Named moves, each a turn or a mirror, and the order they were made in; the first pair answered:
Konu:
.06	.16	.19	-.11	-.10	.10	-.08	.01	.13	-.10	.01 -> .04	.19	.21	-.08	-.09	.10	.00	.07	.11	-.14	-.01
.07	-.11	.04	-.01	.23	-.13	-.01	.01	-.18	.01	.14 -> .05	-.11	.03	.00	.23	-.10	.06	.05	-.19	.00	.15
-.11	-.16	-.16	-.05	.35	.15	-.10	-.13	-.01	.02	-.08 -> -.13	-.09	-.14	.04	.37	.14	.14	-.03	-.05	-.03	-.15
.01	.07	-.23	.22	.02	-.20	-.24	.05	.06	.21	.03 -> -.02	.15	-.23	.31	.04	-.19	-.03	.16	.04	.17	-.03
fefu:
.08	.02	.09	.19	.03	.17	.10	.16	-.06	-.12	-.27 -> .04	-.07	.00	.15	.16	.20	.02	.04	-.17	-.06	-.25
.10	-.19	.17	-.25	.36	.16	-.31	-.26	.21	.05	.20 -> .20	.10	.41	-.16	.07	.06	-.14	.03	.44	-.07	.19
-.07	-.32	-.32	-.01	.02	.02	-.36	-.34	-.16	.22	.17 -> .09	.23	.19	.18	-.53	-.14	-.04	.18	.30	.05	.15
baza:
-.04	-.07	.07	-.05	.31	.08	.06	-.02	-.05	-.04	-.06 -> -.09	-.06	-.29	.11	.04	-.04	.04	-.07	-.07	.09	-.02
.04	.00	.06	-.09	.13	-.01	-.07	-.10	-.07	.08	.07 -> .02	.01	-.09	-.02	.03	-.05	-.08	-.11	-.07	.11	.07
.00	.19	-.58	.24	-.07	-.42	-.01	-.05	-.17	-.01	-.08 -> .19	.42	.09	.08	-.24	-.45	-.05	.22	.22	-.20	-.03
rog:
-.11	-.06	-.38	.22	-.15	-.13	.02	-.08	-.10	.21	.05 -> -.09	.13	-.07	.30	-.11	-.10	.35	.19	.01	.03	-.06
.02	.01	-.24	.15	.12	-.09	.06	-.09	-.14	.22	.10 -> .05	.15	-.13	.21	.01	-.10	.19	.07	-.05	.16	.07
-.08	.08	.01	.07	-.07	.03	.09	.11	.02	.00	-.01 -> -.10	.02	.09	-.01	.07	.09	.06	.05	.00	-.03	-.03
Then:
Between the rows of a pair lie 2 to 3 moves.
-.19	-.12	-.25	.18	.00	.17	.02	-.10	-.18	.03	-.08 -> -.07	-.14	.14	-.10	.09	.24	-.27	-.14	.01	-.02	.04
fefu then rog then Konu
.07	-.24	-.23	-.15	-.03	-.01	-.44	-.30	.05	.22	.09 -> .20	.18	.29	-.07	-.35	-.10	-.15	.13	.41	.00	.03
baza then fefu then rog
-.13	.00	-.28	.18	-.06	-.08	.23	-.09	-.14	-.02	-.05 -> -.10	-.20	-.14	-.12	.18	.00	-.12	-.29	-.13	-.01	.05
rog then rog then Konu
-.08	.04	-.01	.09	.28	.06	.34	.08	-.15	-.17	-.19 -> .00	-.20	-.22	-.12	.17	.02	-.28	-.30	-.09	.05	.04
baza then rog then Konu
-.15	.02	-.08	.02	.02	-.01	.15	-.13	-.27	-.02	-.07 -> -.06	.00	.24	-.18	.09	.07	.00	-.08	-.13	-.09	-.04
baza then baza then rog
.00	-.02	-.54	.29	-.01	-.01	.28	-.03	-.27	.01	-.13 -> .05	.07	-.03	.16	.27	.10	.51	.16	-.17	-.22	-.22
fefu then rog
.05	-.07	-.18	.09	.36	.01	.28	-.18	-.03	-.07	-.23 -> .09	-.01	-.42	.20	.06	-.14	.15	-.26	.03	.08	-.16
fefu then rog then baza
-.19	-.11	-.29	.18	.12	.11	.14	-.01	-.15	-.08	-.01 -> -.06	-.14	-.14	-.03	-.16	.03	-.32	-.10	.13	.01	.18
fefu then Konu
.01	-.12	-.13	-.27	.08	-.08	-.33	-.16	-.17	-.09	-.06 -> .08	.05	.03	-.28	-.18	-.16	-.37	-.02	.07	-.12	-.02
baza then baza
-.05	-.05	-.21	.02	.13	-.04	-.12	-.23	-.18	.22	.14 -> .09	.14	.32	-.10	.02	-.04	-.16	.00	.16	.08	.17
baza then baza
-.07	-.09	.08	.09	.22	.00	.17	.24	-.17	-.03	-.05 -> -.10	-.15	-.22	.12	.10	-.05	.00	.05	-.22	.10	.03
baza then baza then fefu
.12	.20	-.36	.23	-.49	.06	.04	.08	-.01	.21	-.14 -> .05	-.24	-.37	-.07	.06	.27	-.29	-.28	-.25	.26	-.08
rog then rog then rog
-.04	.09	.18	.16	.12	-.01	.43	.31	.07	-.18	-.07 -> .00	-.29	.00	-.21	.12	-.02	-.38	-.19	.10	.08	.21
Konu then baza
.16	.26	.25	-.13	-.08	.02	.00	.07	.14	-.01	.06 -> .03	.22	-.27	.13	-.12	-.04	.17	-.01	-.13	.15	-.01
baza then baza then rog
-.07	.01	.15	.02	.28	.21	.20	.00	-.15	.05	.16 -> .00	.22	.04	.21	-.16	.06	.28	.15	-.01	.10	.15
baza then rog then baza
.05	.18	-.25	.15	-.30	-.21	-.12	-.09	.08	.09	.12 -> .00	-.04	.20	-.15	.44	.07	-.05	-.14	-.09	-.10	.02
baza then baza
.13	-.02	.31	-.18	-.01	.28	.13	.21	.11	-.06	-.10 -> .14	-.03	.31	-.23	-.12	.23	-.04	.16	.18	-.01	-.04
rog then fefu
-.05	.21	-.11	.25	-.27	-.06	.29	.23	.00	.05	-.13 -> .01	.21	-.14	.18	-.44	-.10	.04	.15	.14	.11	-.02
fefu then baza
-.17	-.12	-.34	.07	-.15	-.02	.06	.05	-.19	.13	-.02 -> -.07	-.27	-.01	-.25	.10	.09	-.23	-.07	-.08	.09	.07
rog then rog then Konu
.00	.05	.08	.06	-.05	.03	.18	.11	-.02	-.12	-.08 -> -.03	-.15	-.14	-.02	.00	.03	-.08	-.11	-.10	.02	.00
rog then rog
-.01	.13	-.20	.15	-.29	-.29	.06	.22	.19	-.18	-.01 -> -.15	-.11	-.15	.04	.33	-.06	.23	.12	-.15	-.27	-.14
rog then baza
.06	-.18	-.20	.10	.22	.17	.08	-.22	-.37	.12	.15 -> .11	-.18	-.24	.05	.06	.12	-.12	-.29	-.25	.20	.23
rog then baza then fefu
-.11	.17	-.22	.12	-.13	-.02	.14	.02	-.10	.10	.05 -> .01	.18	-.05	-.03	-.27	-.05	-.11	-.01	.08	.10	.16
rog then Konu then rog
.00	.10	.07	.12	-.16	-.11	.27	.49	-.07	-.07	.09 -> -.12	-.11	-.15	.10	.16	-.03	.32	.34	-.30	-.04	.00
baza then baza
-.22	-.40	-.28	.04	.12	-.04	.05	-.28	-.13	.08	.10 -> -.12	-.36	.28	-.20	.34	.06	.06	-.15	.04	-.08	.07
baza then baza then baza
.01	-.19	-.35	-.01	.02	-.05	-.15	-.14	-.06	.08	.08 -> -.01	-.11	-.40	.11	-.08	-.10	-.01	-.05	-.05	.07	.06
rog then fefu
.05	-.01	.35	-.07	.19	-.04	-.11	.14	.13	.03	.10 -> .02	-.18	.12	-.12	.24	-.03	-.25	-.03	.01	.11	.14
Konu then rog
.08	.11	-.07	.14	-.42	-.17	-.10	.02	.11	.11	.10 -> .11	-.07	.08	-.11	-.20	-.09	-.35	-.14	.10	.11	.18
baza then rog then rog
-.13	-.08	-.61	.24	-.06	.03	.16	-.11	-.24	.08	-.10 -> .03	.31	.04	.23	-.25	-.01	.42	.32	.10	-.17	-.14
rog then baza
.11	.00	-.19	-.11	-.35	-.13	-.32	-.23	.17	.29	.18 -> -.14	-.08	-.48	.12	.11	.02	.21	-.19	-.26	.23	-.05
Konu then fefu
.11	.17	.45	-.02	-.07	.03	.01	.21	.29	-.16	.15 -> -.03	-.26	.10	-.19	.28	.13	-.34	-.22	.04	.01	.22
Konu then fefu
-.08	-.10	-.08	.06	.28	.03	-.07	-.07	-.15	.16	-.05 -> .03	.00	-.09	.06	-.07	-.10	-.26	-.06	.07	.23	.06
rog then rog then Konu
.00	-.07	.07	-.17	.15	.11	.19	-.07	.02	-.12	-.13 -> -.04	-.13	-.04	-.17	.17	.10	.13	-.15	-.03	-.05	-.13
Konu then fefu then baza
.13	-.12	-.16	-.03	-.19	-.04	-.30	-.17	.00	.19	.10 -> .10	.10	-.20	.21	-.34	-.09	.03	.06	.01	.12	-.01
rog then fefu then rog
.01	.28	.02	-.05	-.24	-.13	-.18	.02	.18	.21	.15 -> -.04	.07	.20	-.28	.15	.02	-.28	-.11	.07	.17	.17
fefu then baza then baza
.15	.07	.13	.12	-.30	-.16	-.09	.01	.24	.03	.16 -> .06	.02	.37	.08	.16	-.01	.21	.11	.07	-.15	.03
rog then baza then fefu
-.08	.22	.05	.15	-.19	-.06	.43	.28	.03	-.25	-.11 -> -.08	.09	-.41	.20	-.44	-.18	.10	.02	-.01	.00	.04
fefu then baza
-.29	-.01	-.37	.12	.21	-.10	.02	-.15	-.26	-.01	.02 -> -.26	-.07	-.34	.03	.23	-.07	-.12	-.22	-.21	.00	.07
rog then baza then fefu
.07	.17	.16	-.14	-.39	-.18	-.34	.04	.20	-.02	.19 -> -.17	.09	.14	.02	.32	.03	.36	.20	-.28	-.22	-.10
rog then fefu then Konu
.08	.34	.32	.13	-.11	-.21	.19	.45	.24	-.23	.06 -> .17	.10	.39	-.16	-.08	-.21	-.36	.15	.37	-.12	.25
Konu then rog
-.01	.24	.17	.04	.07	.07	.36	.19	.05	-.09	-.01 -> .10	.06	.20	-.22	-.05	.03	-.25	-.07	.23	.02	.23
Konu then fefu
